rotation ticks, each row followed by its count of ticks:
The counts run from 0 to 258.
[-14 -16   1  -5  12 -15  11  -5  28  13  23  16  21   0  -7  13 -17  14
  13  -2  23   0   7  21  -9   0  18 -14   3  16  -6   8  13  -2  -2  -2
   2  13   5  -7   1] : 222
[-12  -3   8   6 -10 -27 -10 -12  -1  47   5   4  11 -19   6   5 -15   6
 -11  10  -3  24  29   9 -14   1 -12  -1   1   9  14   1  -5  -2   5   9
   5   2 -15   5  -5] : 32
[ -6   1 -17 -31   4   6 -16 -26   2  20  -8  11 -14  -2  -3 -14  -2  -1
   3 -16 -12 -17 -14   1  -5  17  -2 -23 -15  -4 -16   2  13  -2   6  -5
  -1   6   8  10 -15] : 1
[-14 -15   3  23 -35  -5   2  -7 -12  -4   1  -2   7 -21   1  18   9   8
   2  -2  14   6  23  -6  -8   5   8  -4   2   0 -16 -10 -13  -3  13 -10
  11 -16   7  16   8] : 174
[  4  -1  -2  19 -10 -10  -8 -15  -6  35   2  14   3  -4   4  -7  13   4
   4   2  16   6  26   1   7  21 -10  -9  13  21  -6   8 -19   2  -3  24
  -4  -5 -25 -10   7] : 140
[ -1 -13 -11   1  -5  18 -14   5  33   1   6   5   8   0  -1   5  13   9
   8   3  25  -2  -3  -7  -4  13   5 -11  -1  -3  -7   0  -6  -3  -3 -33
  -7 -22   6 -16   0] : 74
[ -5   5  -2 -11  13 -12   0 -13   9  -9 -20  11   5 -23   2   1  12 -22
   4  -5 -29 -11   7  18 -17   2  -3 -24  12   8 -18   7  20   3  -5  -6
  10  17  15  18 -10] : 116
[  8 -17  -3  -6  27  -8 -17 -28   2  25 -13  18 -10  -1  13 -11 -18  12
   5 -15  -9 -16 -11  13 -19  -2 -15   1  -3  -2 -20   0   2  -1  -7  -9
   5   3  12  15 -15] : 109
[ -3  -4   4 -14   5   4 -13 -15  -4  33  -5  10   4  -8  12 -18  -9   3
 -12  -4   2  25 -14   8  11   5  17  -7 -21  -3   2  12   6  -7  13 -14
  -8 -28   4   3 -23] : 91
[-14   5   7  -9 -13  -9 -13 -17   3  10   4 -21   3 -29   3 -15   6   6
  13  -7   3   6 -11  -9  -5  22   1 -23  15   3 -24   2   0   0 -14  13
   1  11 -23 -23  -2] : 145
[  4   5  -3   4  -6  13  -7   1  -2  -3  -9   2 -18  -5  19   2   8   4
 -11 -15 -11 -14  14  21  26  11  13 -22   0   5  -4   8  26  11 -10 -12
  -1  -7  19  33  22] : 191
[-14   8  19 -12   1  -3 -14 -23   2  19   2 -16   1 -27   9 -16  11   4
   9 -16 -12   8  -6   1   3  -4  -5 -25  11   4 -10   0  12   0 -11  11
 -15  18 -11 -27  -6] : 146
[  3  11  -7 -18   0 -20  13 -28  18   6 -15  12 -11   8  -3   9  11  -2
  15   6  -2  -8  12  25   8   7  18 -26   2  14   7  19   6  -2  18   3
  -7  -3   5  15   5] : 6
[ -4  -9 -11  15  15 -20   1   6   8  36  -9   2  12 -15   4   0  12  -9
  -8  10 -10  21  21  10  -5   6  -9 -13  10   6  11   2   4  14   8  15
  -6   5   8  19 -17] : 28
[ -1   9  12  -3 -13 -12  -9  -4  24  10  10 -17  10 -35  -1   4  -6   1
  -5  21  14  10 -13  12 -18   2  12 -13   4   1 -12   9  20   5 -14   3
  14  19 -13 -21   8] : 37
[  5  14 -15 -11  -8 -23  13  -8  26 -17 -10   6  -5   6   0  12  14 -16
  13   6  -5 -10   7  12  -3  19  12 -30   7   8 -11  22   7  -5   8   0
  -6  -4  -3  11   7] : 7
[  8  -7   2  -4 -10 -15   1   9  22  14  -6  21  22  12   0  -5 -17  -9
  11   8   6  12  15   4 -20  26  -6 -13  -6   6  -6  20  -3 -20   6 -12
  -3 -11 -24   3 -13] : 215
[ 12  -1  13   4 -11  -6 -17 -14   6   1 -17  -6 -11 -19  21  -9   1  19
  11   3   7 -23  -1  -6  -8  15 -16  -2  22   0 -21  -4   0   3 -24   7
  15   8 -18 -15   3] : 253
[ -2 -17   9  12  22   9 -18 -15   8  12 -20  -9   1 -33  23  10  12  20
  -2  -5   2  17 -17   1   2 -15   1  -2   5   8  -1 -17  20   7 -20 -18
 -10 -19  -7  -9 -10] : 165
[  5 -10   1   7 -11 -24  -8  -8   8   9  -7  -9  -8 -14  22   5  -3  30
  -4   3  19 -24  17   1 -10  17  -6  -5  25  -4 -13   4  -9   8 -16  17
  13  -8 -18  -5  11] : 252
[ -3 -19  -1   6   1 -30  -1  -7 -11  39  -3  13  18 -11   2 -19 -10  16
  -3  14  14  12  12   6 -14  17  -1   7   6   4 -17   7 -11   5   6  25
  12  -3  -3   6 -14] : 233
[ -8 -16  -3 -11  20  17 -15 -19   2  29  -1  10  -7   8   5 -11   2   3
   3 -38  -5 -18  -2   9  -9   3   0 -20 -12  -5  -8   7   0 -10  11 -19
 -14   2   6   5  -5] : 202
[  8  -8  -2  -2  20 -18 -10   0  23  26 -12  27   3  11  21   0  -8   5
  12  -6  -7   6  20   7   1  11 -16 -10   6   8  15  16   3  -5  -4   7
 -18  -6 -20  13 -10] : 13
[ -4 -13   7   2  12  21  -6   3  36  13   3   5   2  -1  16   4  11  13
  -4  -2  24   7   5   3  10   3  14  -8   0   4  14   6  -5  -4  -1 -26
 -10 -32  -4 -22   3] : 73
[-12  -7 -13 -26  11  -6   1 -27   4  28  -9   6 -11  -2   6  -1 -11  -8
 -12 -16  -3 -11  -4   7   8  11  17 -27 -16   8  -4  14  14  -6  15   7
  -5  -9   5   6  -5] : 2
[ 12  -7   1 -20  19  -2  -6   1  24  37  -5  14  -2  17   9 -11 -15  12
   7  -5  -1   7  10  11  -4  19 -11  -8  -4   6   5   3  11  -8 -11 -15
  -6  14   3  18 -24] : 217
[  3   9  -9   8  10  12  -7  -6   4  10  -9  31  14 -20  -2  -5  25  -3
  10  10 -14  -4  12   6   3   3  -8 -18  14  22   4  -4  13  12 -15  12
 -18  14   2   2   8] : 135
[ 10   3  -4  -5   4 -10   5   1  15  30 -24  23   1 -13   5   0   8 -16
 -10  13 -13   0  39  19 -12   3  -6  -3   8  12   8  13  -6  -8   9   3
   7  -5 -10  16  -8] : 121
[  9  -7   9  15 -10   1 -25  -3 -15  12  -8 -11  -6 -24  18 -13   7  19
  -1 -11  -8 -13   5  -5  -8  18 -18  -5  18 -12 -17  -9   1  19 -22   5
   3  14  -2   6  11] : 49
[ -4  -2 -12  -3   2 -21   7 -12  17 -10  -5   7   6 -24 -16  13   7 -12
  14  -1  -4 -23   1  17 -32   8  10 -21   9  13 -26   6  -2  -4   9  -2
  17   8  11   9   2] : 115
[ -6   6  18  10 -22  -6 -17 -11   2   5   8 -16  -3 -36  19  -1   5   5
   1 -14   4  -4  -3   7 -12   0  -8 -12  19  -8 -19   6 -14  -5 -13  -4
   5  -3 -24 -26  14] : 52
[ 12  -9   0   1   1 -10   5   2  24   7 -29  17   7  14  -2   8  10   2
  12   4   9   2  14   1  -2  18  19 -18   8   6  -1  17  13  -7  21  19
 -11  -9 -21  21  -4] : 10
[ 13  -3   0   2 -18  -9  -6   4  20  -1 -18  27  16  10   2  -3   9  -2
  26   5   0   2  11  -6 -16  27   0 -19   5   4 -15  14   6 -17   8   7
 -15  -2 -35  14  -1] : 11
[ 13   8  14   1 -15  18 -17  -3  -3 -16 -16  23   1  -5  17 -12  15   8
  14 -27  -8   1   8  12  11   7   5 -16   4  -2 -23   4   3  -3  -2 -12
  -6  -9  -8  22  18] : 194
[  3 -11  -8  28   9   7  -8 -31   3  20  -7   5 -12 -17   7  22  24  10
  -7   7   8   9   1   9   3 -14  -7   1  -4   9   4 -14  -4   8  -3 -27
 -10 -13  21   1 -10] : 169
[  6   0  -6  23  -7   7 -20   0   2   6  -2  20   7   4  12 -27  20  -4
   1   6   0  -9  16 -13   2  19 -20 -18  18  -4 -18  -4  -1  15 -11  17
  -5  21  -4  -5  -9] : 138
[ -1 -11   7  -2  10  -5  -4 -25   9   5   9   6  -5 -15   6  -5  -4 -26
  -3 -20   1 -16 -13  17 -19  -2  -1 -13   0   1 -35  12  15 -14  -7 -11
  16  25  10   0 -11] : 112
[ -1 -19 -10  20  -5 -32   0  11  10  29  -5  -5  17 -10  -7  -1   6  -5
   3  14  10  15  19  -4 -25  21  -6  -9   8  -9  -5   4  -4  10   7  17
   0   7  -2  12 -13] : 29
[  6  -6   8  18 -25   1 -15  -8   1   7  -7  -3  -2  -4  -1   2  34   0
   4  11   0   1   0 -14 -13   8  -2 -19   5 -12   2  -3  22   5   3  -1
 -34  24   7 -11 -16] : 153
[ 12  -1  -5  -5  -4   0 -15  11  28  24 -17  10   2  -8   1 -22  -2 -12
  -2  14 -11 -14  16  -5 -32  26 -17  -4   4 -11 -13   4   3  -8  -7  -5
  13  19  -3  10 -13] : 123
[ -6   5  10  -1  16   5   5  -2  25  20  -5  14  -1 -14   3  -3  11  -6
  -8  10   9  -5  12  17  12  -3  17 -22  12  19   3  11  28  12  -8  20
  -1  16  -2 -15   7] : 132
[ -2   6  25  -2   2  10 -18 -12   1  11   0 -22 -10 -29  27 -12  19  16
  -2 -18  -5  -5   1  17  -5 -10 -15  -6  24 -13  -8   2 -10   3 -13 -13
  -2   3  -4 -23  10] : 53
[ -6  -2   1 -15 -16  -5  -8   2  20  27   2  12   6 -13   1   0 -29  -4
  -3   6   6 -15  16   2 -21  14   0 -10  -4  10 -11   4   9 -13  -1   5
  16  14 -29 -12   0] : 126
[ -3  -5  13  17 -12 -12 -10 -17 -15  15  -4 -17  -5 -27  14   8  -8  25
  -3  -9  14  -1  10   6   0   6   3  -6  16   7 -11   8 -10   4  -2  16
  13 -13 -26 -14  23] : 51
